(in the rows, 128 means zero)
Where one turn sends some rows of the set: a few examples, then the rows asked
somo: [134 121 148 164 143 124 160  81 101 127 130 136 128 101 131 150 126  91
 144 137 121 158 137 177 106 110 129 132 148 135 148 138  98 118 125 107]
zabog: [126 132 140 167 139 134 167  82  98 142 108 145 144 108 118 147 107 101
 149 136 149 152 136 169 110 105 134 144 146 117 139 130 103 106 108 111]
zanu: [123  99 141 130 140 114 101 144 153 166 146 130 103 158 143 130 130  92
 127 132 101 127 118 107 131 143 117 128 129 144 133 119  93 115 144 156]
ziri: [129 108 133 125 124 149 118 141 181 138 133 149 118 124 114 127 121 154
 150 140 130 125 135 131 144  98 143 153 130 126 132 108 184 142 119 134]
zurad: [139 131 157 165 148 117 160  80  97 124 121 137 131  97 125 150 106 111
 152 141 140 156 138 152  98 109 141 119 148 126 145 135  97 121 110 121]
ruzi: [128 135 152 173 138 126 158  81 101 132 121 148 154 108 123 139 104 103
 154 136 152 140 140 173 114 109 139 125 145 119 148 130 103 113 115 107]
bukid: [125 130 148 174 145 125 153  76  97 131 124 143 153 107 125 140 105 107
 151 136 149 142 141 169 120 104 145 133 146 128 149 122 105 120 111 107]
biba: [126 125 153 172 133 129 158  82  97 122 132 138 136 107 134 145 124  94
 141 136 129 151 140 180 118 111 131 131 151 135 154 131  99 116 130 102]
gol: [114 121 152 101 111 108 137 157 149 121 128 129 123 166 119 113 151 124
 107 104 134 146  92 103 130 133 130 116 128 116  96 153 136 112 137 148]
nevan: [113 112 154 108 116 103 129 156 133 113 135 125 130 170 128 116 152 128
 102 105 137 140  98 100 141 137 141 110 131 124 104 144 141 120 134 151]
sidas: [ 99 117 146 110 116 114 127 151 135 116 131 122 127 170 125 115 152 134
  98 105 134 142  98  99 152 129 142 133 134 129 103 134 141 123 135 144]
noke: [124 125 143 166 134 134 165  82 100 129 124 138 128 107 128 149 126  92
 139 137 128 159 137 177 114 109 124 145 151 131 145 133  97 113 127 103]
gavuk: [143 119 146 123 115 144 122 144 197 135 139 159 122 121 110 116 117 148
 161 138 133 124 132 138 130 103 133 129 126 116 132 124 179 135 126 131]
zim: [112 107 136 136 121 132 113 149 150 170 132 138 105 166 138 130 130  91
 123 132 110 130 114 109 137 143 107 142 132 133 131 116  88 101 150 154]
Nago: [136 122 145 162 155 118 158  79  98 138 119 139 143 101 124 149 108 101
 154 137 141 151 139 166 103 105 143 131 144 124 139 134 106 118 103 116]
kug: [149  99 145 127  99 149 144 157 168 146 119 164 131 144 121 148 121 136
 151 155 149 128 124 134 134 124 137 118 127  95 132 126 167 105 114 167]
fuzik: [137 132 149 163 152 120 159  78 112 137 122 143 142  99 119 139 105 102
 157 135 141 151 136 169 100 102 136 128 143 122 139 136 103 118 110 108]
guf: [112 124 142 112 123 109 133 157 139 130 137 134 122 166 123 104 140 127
 102  99 140 152  91  99 132 143 128 123 125 127  91 145 120 116 136 144]
veva: [122 137 140 166 144 136 164  77 107 140 114 141 142 103 116 138 106 103
 150 133 144 152 136 167 112  99 136 150 146 123 138 126 103 115 112 105]
Busab: [149 119 153 131  97 150 139 152 194 142 132 166 133 135 113 127 114 138
 161 148 146 126 124 140 132 116 131 114 124  98 133 127 165 114 124 149]
Gotel: [121 145 160 176 129 131 161  81  97 119 121 143 141 105 123 142 103 115
 150 139 150 148 140 157 115 108 137 126 151 122 152 125  96 116 121 110]
pipon: [125 142 146 164 134 134 171  82 101 131 109 140 127 100 117 149 107 110
 147 141 143 162 135 153 103 104 131 143 151 118 139 132  94 111 113 116]
feke: [131  87 133 128 124 141 118 144 153 136 128 150 123 134 125 145 124 154
 143 146 137 119 138 128 151 111 153 144 132 124 139 105 186 134 110 150]
Sute: [115 113 151 143 115 123 104 148 153 160 147 141 119 166 143 120 125  91
 129 131 115 118 118 115 143 150 112 116 131 134 142 118  89 105 159 149]
paz: [109 111 144 143 128 124  95 142 153 157 151 135 114 163 144 118 125  99
 125 129 108 119 121 110 150 140 118 128 131 147 143 105  92 117 155 144]
Voke: [144  98 140 125  97 145 141 159 165 144 115 167 125 140 120 145 125 137
 153 148 149 122 129 137 128 125 131 124 129  93 130 131 175 105 118 159]
Das: [105 131 147 120 116 113 130 155 141 126 142 137 128 168 123  96 137 129
 102  97 144 145  93 102 141 143 128 122 127 129  97 141 119 118 142 137]
pur: [136 122 150 163 143 123 160  81 103 126 130 136 129 102 130 149 125  91
 143 138 124 158 137 177 104 110 127 129 149 133 147 139  98 117 125 105]
vone: [119 138 156 177 132 130 159  80  91 119 120 141 139 106 125 144 104 117
 146 141 149 148 142 155 119 108 141 130 152 125 153 121  97 116 117 114]
Tuk: [145 116 151 128  96 146 134 154 186 136 129 169 130 132 113 124 119 141
 162 142 149 119 131 143 130 118 126 115 127 100 137 130 175 115 130 140]
kisa: [134  90 135 130 127 147 121 142 161 141 133 146 126 136 126 147 121 153
 141 151 134 127 132 124 154 108 159 145 128 125 136 100 176 135 106 157]
nar: [107 119 138 136 124 134 107 142 167 168 140 136 104 159 132 115 127  95
 125 127 103 131 115 110 139 133 106 146 131 139 130 113  89 111 155 140]
ker: [107 125 141 112 131 110 126 152 143 129 142 130 119 162 120  99 140 132
 101  97 135 152  92  98 136 137 133 131 125 136  91 140 121 127 135 138]
Zuf: [134 111 139 129 126 152 120 138 188 139 139 148 123 127 115 127 116 154
 149 144 129 131 129 129 150  98 150 145 125 128 134 102 176 143 115 140]
tovi: [105 134 155 110 104 119 134 155 156 114 135 130 130 168 116 100 147 127
 106 101 137 141  94 107 141 128 128 119 130 119 101 144 135 116 146 134]
ruma: [107 121 147 102 126 108 125 147 151 118 137 119 119 160 119 108 148 133
 104 102 123 148  96  99 141 121 139 133 130 134  97 139 140 132 135 139]
sedom: [112 127 150 116 129 105 123 153 144 124 149 134 125 161 124  95 136 132
 105  96 139 147  95 100 137 140 133 114 123 135  96 142 121 128 139 137]
lisi: [143  80 136 123 117 137 129 153 148 141 121 156 124 139 127 155 129 144
 147 151 143 122 134 129 135 123 146 129 130 108 134 120 183 118 109 164]
Sele: [127 126 152 172 132 129 158  83  97 122 132 140 137 109 132 146 123  94
 140 137 132 151 140 180 118 113 130 129 151 132 154 133  97 115 130 103]
Vevag: [137 135 159 165 147 119 159  79 104 123 125 137 130  93 122 145 103 113
 154 140 138 155 138 154  99 106 139 120 148 128 146 134  96 125 112 116]
ket: [101 123 144 119 123 113 125 154 132 125 141 133 126 169 126 101 140 134
  98  99 142 145  94  96 146 142 136 128 128 134  97 134 122 122 137 139]
solir: [143  84 137 127 115 143 134 150 153 144 123 154 129 143 128 158 124 142
 144 156 143 128 128 125 144 121 153 131 126 110 135 112 173 118 103 170]
Bam: [144 123 151 129 113 150 128 144 204 139 142 157 126 125 110 118 113 146
 160 143 134 131 126 135 136 101 137 126 123 115 132 118 168 134 124 137]
mosem: [109 130 159 109 120 107 122 150 157 109 146 124 128 159 121  98 146 133
 109  99 129 139  98 104 142 124 136 113 128 131 103 142 138 132 143 133]
vig: [127 113 148 132 132 117 104 146 169 166 149 136 105 155 137 117 125  90
 134 129 101 129 114 112 125 142 107 119 127 138 132 125  88 113 154 148]
Sesem: [113 118 149 117 127 102 125 155 132 125 146 133 127 168 128 104 140 131
 101 100 141 146  95  99 138 147 136 113 125 133  97 142 122 123 134 146]
kup: [122 142 145 164 140 134 168  80 102 130 112 137 125 100 117 148 107 112
 147 140 139 160 136 151 105 100 133 148 152 123 139 127  94 116 112 113]
Nozur: [126 128 144 166 133 137 164  82 102 128 126 138 128 106 127 147 127  92
 141 137 127 158 138 177 113 108 123 146 150 131 146 133  96 113 128 103]

kisa turns into solir
paz turns into zanu
Now these:
sedom turns into ker
Vevag turns into kup
feke turns into lisi
gol turns into tovi
zabog turns into ruzi

Where one turn sends some rows of the set: a few examples, then the rows asked
sobik: [142 142 122  94 119 146 116 129 151 124  94 117 130 105 109 113 138  75
 124 124 166 112 126 104 124 133 123 110 105 166]
zesel: [ 98 124 117 103 129 169 124 158 118 137 133  99 154 118 108 111 138 118
 113  87 131 147 131 138 117  91  97 129 122 143]
vova: [147 142 135 147 124 102  94 135 141 102 148 143 135  82  97 147 102 137
 112 122 137 134 135 130 124  87 126 137 155 116]
kuz: [127 138 123 142 111 102 113 102 110 124 126 107 185 114 144 162 110 114
 137 123 129 118 103 116 140 157  90 121 154 116]
Boleb: [139 111 122  90 125 149 123 128 109 134 102 112 134 146 133 140  95 153
 104 111 149 148 133 149 115 105  79 151 134 134]
rigip: [138 143 149 139 106  95  88 135 141 123 152 128 142  79  92 153 105 124
 126 111 134 136 135 123 130  97 130 149 143 123]
Meb: [163 127  98 106 127 139 124 125  97  98 120 170 156 109 116 117 126 133
 140 134 122 113 118 152 146 152 142 137 149 172]
lis: [154 126 120 101 117 138 127 131 131 115  89 115 127  90 107 105 133  82
 130 124 148 110 142  97 117 132 125 108 112 174]
zur: [151 130 137 109 103 149 110 133 138 112  85 125 124 104 106 112 126  82
 122 128 169 125 113  97 140 122 125 103 109 166]
Vule: [163 139 103 116 132 158 120 100 119 120  83 115 111 111 114 116 121  74
 121 133 149 115 114  98 121 116 115 130 114 113]
Tig: [111 112 123 106 135 163 115 145 118 139 140  96 151 129 119 110 126 130
 107  80 127 129 119 140 133  81 103 125 121 127]
rodes: [145 134  92 119 131 163  94 120 116 129 127 159 114 108 129 127 129 112
 147 140 120 132 128 179 158 137 140 108 157 147]
kova: [114 134 116 148 121 108 131 100  96 138 134 118 188 116 133 149 107 106
 137 126 121 125 124 123 134 159  96 108 151 115]
bobu: [145 151 140 144 115 103  89 122 147  95 165 118 137  98  96 146 105 120
 107 121 134 127 137 136 128 100 127 150 152 120]
bokub: [136 137 137 140 119 110  79 131 144 110 160 119 152  96  86 142 112 114
 115 115 121 143 122 131 127  94 142 153 143 112]
Pugum: [143 125 122 126  91  98 109 130 126 103 150 129 110 122  99 145  81 127
 129 137 131 155 154 138 112 110 142 104 114 129]
Duvof: [126 121 128  88 114 144 126 134 102 125 108 111 126 151 124 142 116 140
  99  94 149 147 127 160 124  94  92 150 132 135]
Soded: [157 112  93  94 118 140 130 120  87 100 140 151 148 109 120 111 134 125
 124 139 124 112 134 161 147 153 148 119 150 157]
Lol: [107 128 134 117 128 171 125 152 122 138 126  95 151 147 123 107 132 139
 112  97 124 132 137 137 130  89  99 120 132 117]
Kig: [154 125 100  97 113 132 121 119  94 102 122 158 149 117 126 112 124 142
 133 125 106 103 131 157 142 164 131 119 157 159]
tekur: [117 130  97 136 119  92 123 105 116 131 123 120 176 110 152 153 102 111
 130 119 130 126 122 121 148 162  87 111 145 120]
feda: [110 123 123 103 123 175 134 162 125 130 129 101 158 127 107 110 128 139
 108  97 122 128 130 136 112  86 106 139 133 125]
Filod: [128 124 130 129  97  87 101 130 137  94 139 129 127 128  91 143  83 115
 119 138 124 136 150 135 120  95 140 105 120 116]
mufop: [128 126  88 143 123 119 107 143 110 142 117 110 184 123 132 129 100 103
 142 174 162 137 136 133 125 126  85 104 129 126]
vuru: [141 122 130 116 101 153 124 130 136 127  85 108 120 108 108 107 131  78
 130 112 149 118 122  95 134 143 127 110 113 170]
vevi: [120 138 118 144 114 104 130 101  97 135 122 123 171 109 145 150 105  97
 133 125 134 149 133 112 154 159  85 108 147 118]
Nabod: [170 147 103 134 124 158 105 106 123 126 102 114 101 122 108 117 107  90
 122 135 148 118 114 102 114 131 115 121 112 106]
gaguf: [123 135  92 144 115 108 115 138 101 131 118 109 186 114 152 139 112 108
 151 162 156 128 130 143 142 114  84 105 143 130]
nesod: [152 118  95 105 137 144 134 126  96 100 120 168 153 127 117 116 140 136
 127 142 127 126 127 161 139 153 151 118 153 147]
muduz: [154 121  98 117 132 173  91 120 119 134 137 146 124 112 138 133 116 130
 154 142 128 147 118 175 153 125 138 115 146 150]

rigip turns into vuru
Tig turns into Soded
Now these:
rodes turns into Filod
mufop turns into Boleb
zur turns into vevi
Kig turns into bokub

